In the data rows, 128 means zero.
Some points:
[119 143 125 116 165 108 189  79  73 188 185 168 172 123 135 193 103 147
 165  83 132  99  69 143  43 140 145 148 186 114 188 121]
[128 107 149 100 105 163  51 141 154 126 103  99 205  66 165 141 141  71
 109 125 125 118 177 111 114  99 136 166 161  64 100 205]
[179 147 166 113 126  95 118 126 145  67 117 128 128 153  87 117 119 113
  79 175 166  70 126 157 153  78 166 122 102  12 138 131]
[134 151 102 117 134 150 167 111 112 143 142  80 185 132 105  97 181 234
 112 130 156 116  87 134 139 146 118 175  25 122 104 155]
[129 112  77  51 109 116 124  84  78 148 121 130 143 139 113  89 167 120
  90 255 123 153 114 172 174  78 152  86  96 113 136 191]
[132  90  87 143 128  98 116 143 118 129 142  93 134  93 202  86 119  95
 114 131  59 141 153 136 106 136 185 141 159  65 116 105]
[ 55 134 167 100 118 176 129  97  84  82 105 161  95  76 130  73 147 104
 142 122 172 143  94 123 146  40 106 146 113 178 116 134]
[ 69 185  99 152 113 107 121 100 154 137 108 115  82  91  68 130 192 154
  99 165 127 109 148 148 102 162  79 140 150 138  96 160]
[140 124 151 139 163 167 160 114 138 135 126 170 136  94 108 158  92 109
  93 119 131 121  44 159 101 121 102 120 104 151 118 100]
[119  94 102 138 114 124 158 120 131 111 188 137 115 150  64 105 137 169
 137 185 129  92 178 150 139 120 101 158 117  43 113  83]
[151 108 141 136 154  67 102 130 162 141 101 125 128 135 155 137  93  93
 181 151 191 130 115 151 120 161 135 108 113 211  91 161]
[122  88 139 101 181 129 119 115 140 103 122 126 117 107 149 171 186 127
 106 135 106 112 172 109 141 164 166 162 137 202 186  82]
[165 139  99 110 166  67 140  75 118  82 101 152 139 136  95 181 108 163
 152  95 112 108 182 120 173 157  82 103 141 108 113 144]
[ 58  98 145 101  84  51 163 129 132 128 112 134 120 150  84 162 146  97
 100 144 141 141 130 112 150 130 102 130 166 159 105 120]
[139 173 130 163  85  96 173 104  85 112 123 120 178 166 118 123 102 109
 152 169  72 189 139 144 130 126 148 176  70  86 123 129]
[186 115 169 154 114  85 116 116 121 174 142 174 149  85 120 122 128 128
 131  99 147  81 174 117  97 185 142 122 118 151 138 118]
[119  85 171  84 131 150  51 178  74 124 114 124 146 133  91 161 145 161
 141 226 128 119 107 129 109  96 169 110  75  83  85  63]
[107 144  85 148 103 117 103 111  92 151 143 176  79 158 153 123  93 161
 129 186 125 107 189 100  69 121 142 122  44 111 101 146]
[ 69 114 103  70 210 163 197 168 187 203 119 176 112 127 157 102  76 139
 137 103 106 122 137 115 214  66 128 186 113 150 112  85]
[126  90 130 158 172 138 129 131 125  79 173  72 115  99 119 135 112 102
  81 123 114 131  97  70 152 182 143 131  88 157  94 143]
[ 80 132  90 131  83 105 140 162  81  92 111 160 132 125 149  92 136 108
 141  57 187  80 170 133 137 159 122 170 142 162 143 117]
[143 129  92 123 185 101 126 125 203 132  30 121 159 134 169 106  99 136
 141 133 105 111 141 102  92 114 162 107 114 107 107 105]
[ 78 138 171 106 115 182  71  44 138 144 162 165 197 254 114 106  98 133
  52 127  92 152 152  96 105 155 154 132 167 167 135 191]
[ 74 149 153 152 131 139  51 128 145 131 126 121 132 138 126 117 149 117
 178 151  89 138 115 152 106 133  80 101  99 171 104 115]
[ 81 112  97  74  98 156 169  80  99 107 113  74  89 172 132 132 159  94
 176 135 153 106 101 151  87 123 150  96 180 159 137 109]
[134 178  71 139 109  64  85 127  69 121 133 171 138 127 183  85 120 128
  97 155 142  75 164 140 133  91 175 129  65  88 167 159]
[146 117  86 117 118 120 187 146 158 160 156 168 154 156 102 126 143  83
 132 101 123 113 167 176  94 167 130 172 177 172 109 114]
[ 98 101 174 135  95 149 135 110 151  84 113 109  56 107 119 107 114 146
 113 129  82 116 129 150 148 190  78 131  96 102 183  89]
[170  86 144 168 167  77  96 154 181 105 195  79  65 138  92 138 121 158
 162 126 158 167  88 160 151  89 126 144 132 153 116 188]
[119 155 129 134 150 138 117 140 120 169 120  73 105 132 114 118 156 120
 104 177 119 185 136 148 155 162 133 158 104  79 155 152]
[114 194 131 169 107  88 145 151 161 133 158 150  95 139 129 147 160 129
  93  67 128 168  96 166 113 111 159 114 126 114  98 138]
[116 185 128  87 148 156 150  78 120 100 146 112  62 108 135 137  97  92
 152 117  82 108 157 113  88 107  83 147  83 172  71 153]
[148 131 130 101  83 111 128 150 149 129 180 149 109 157 186 148 144 186
 169 125 144 145 139 168  80  87 152 110 133 118 122 140]
[140 146 156 113  93 135 140 113 123 160 141 106  88 164 213  74 104 101
  87  91 156 111  92  57 162 149 135 113 134 162  81 100]
[104  52 142 113 168 131 178 174 107 123 134 162 121 131 107 119  82 143
 138 116 141 138  94  59  78 129 105 110 164  99 134 179]
[169 133 124 148 158 136 123 170  80 141  85  69 163 151  99 138 160 117
  87 129 119  84 165 157  82  57 156 140  92 121 125 106]
[174 121 116 152  57 127 174 129 140 143  92 146 133 139 156 161 157 157
 105 120 156 164 118  61 142  85 141 101  33 131 165 215]
[ 86 144 101 120  51 100  83 154 140 147 143  86 197 111 190 138 108 147
 124  92  72 141  97 155 152 132 122  88 133  98  90 119]
[112 182 126 122 136 179  81 152 142 110 162  96 100 123  62  89 102  99
 111 159 200 179 188  96 127 151 107 132 179 134 103  89]
[187 164 107 124 102 125 131 133 141 170  98 105 180  73 136 183  69 130
 150 177  84 180 167 115 132 115 152 109 160  84 190 108]
[179 110 132 118 142 150 114 166 202 116 106 156 162 125 121 152 159 104
 114 100  75 125 133  78  74 136 101 109 100 134 158 126]
[171 111 124 156 144 197 150 129  87 146 111 102 106 129 193 161 144 133
 121  91 191 158 134 114 104 137  57 123 134  96  95 135]
[132 105 115 145 159  97 101  91 140 127  95 187 152 113 163 103 152 115
 156  97 155 181  55 100 139 141  97 176 157 146 146  65]
[199 116  83 121 122 110 112 106 111 129 113 178 102 181  64  38 161 128
 165  99  85 113  41 112 165 147 142 147 116  86 146 123]
[ 76 152 153 133 145 158 124 145 132 165  85  94 109 152 117 199 132 153
 136 143  58 105 133 102 219 141 149 117 146  98  97 189]
[116 126 102 175 137 165 103 177 144 118  89 133 110 100  79 164  85 128
 143 146 159 108  77 129 108 148 140 129 139 147 129 165]
[165 168 175  87 126 129 149 136 162 124  99 145 150 142 199 129 124 124
 109 136 163 152 132 180 111 223 107 120 116 117 102 120]
[164 131 143 118 113 109 124 153 133 103 149 129 102  84  50 156 122 120
 118 127 114 145 138  88 130 135 168 157 116 186 138 106]
[ 66 117 168 137  87 119 167  96 177 100 177 122 107  92  95  95 140 122
 158 105 131 100 138 159 130  81 112 105 103 125 158 113]
[100  90 169 168 162 159 165  82 110 113 117 117 134  93 113 132 164 131
 152 140 142 195 184 141 167 148 171  97 133 130  83 136]
[117  82 141 133  99 119 109 127 149 177  62  72 100  87 151 123  63 187
 115  95  92 129 109 201 105  92 105 171 168 159 130 137]
[126 132  88 158 148 111 114 113 158  96 104 124 163 119 129 125 159 139
 127 137 127 101 144 110  97 107 180 114 152  70 184 111]
[ 82 141 131 150 129 124 105 134 124 109 104 147 122 168 159 153  99 101
 123 116 194 157 135  89 124 110 122 161 133 141 137  36]
[162 168 122  71 129 142 165 131 125  84 150  92 163  76 105 124 152 142
 127  71 138 155  80  57 120 143 115 141 155 115 125 110]
[178  98 143 119 105 116 116 135 129 116  74 132 116 147  98 101 104 138
 123  32  97 186 154 152 107 106 136 121 139 136 145 134]
[135 141 140  93 153  88 155 169  98 147 124 112 112 109  99 129 134 151
 113 110 127 149 139 115 134 129  97  51 156 175 141 102]
[210 154 151 187 112 144 143 173 106  71 130 193 136 175 150  84 140 190
 121 255  60  81 115 141 150  58  93 132 255 170 140 157]
Along one direction, these points spread out more than along any other. Take the direction at right angles to it along which they spread out most. Go by this last direction. Where along it does each point below lie, from 0 to 99? The average is 50, and the first point in the table lies past the average. One standard deviation of the points above along it is 16.
[127 122 154 134 100 123 138 148 122 149 157 147 116 169 171 158 151  45
 178 130 156  95 125 147 162 139 117 161  88 178 135 134] 44
[180 119 107 107 144 136  81 128 130 146 199  67 129 143 162 159 111  92
 143  91  87 145 139 108 125 103 126 121 164 122 177 154] 70
[116 145 167 145 115 146 122 120 106 196 151 157 108 125 136 104 176 124
 156  90 151 131 178  82 170 131 128 101 165 127 147 106] 48
[ 97 152 144 155 177 191 123 161 115  78 121 135  83 129 157 148 134 118
 147  98 129 128 102 184 116 162 126  96 111 118 146 149] 43
[164 124 161 160 110 147 133  84 127 160 136 111 126  98 106  97 119 127
 159 125 144  71  80 133 141 144 172 135 184 137 121 119] 52
[ 98 109 134 175 152 143 183 132 143 161 152  71 177 131 123  90 127  85
 138 159 170  99 127 130 146 148  66  87  74 162 174 123] 38
[140 116  75 116 132 211 129 172 153  64 152 175 185 111 119 144 107 141
 155  69 143  99 141 137 150 156 170  94 142 172 121 100] 62
[ 97 151 151 121 180  83  88 167  51 134 149 139 100 112 105 116 107 151
 130 130 127 146 121 156 139 144  78 117 140  98 141 131] 39
[130  80  68 146  97 146 101  81 147 154 158 126 126 143 151 199 120 139
  62 141 143 131  85 146 176 127 107 108 160  90 121 108] 53
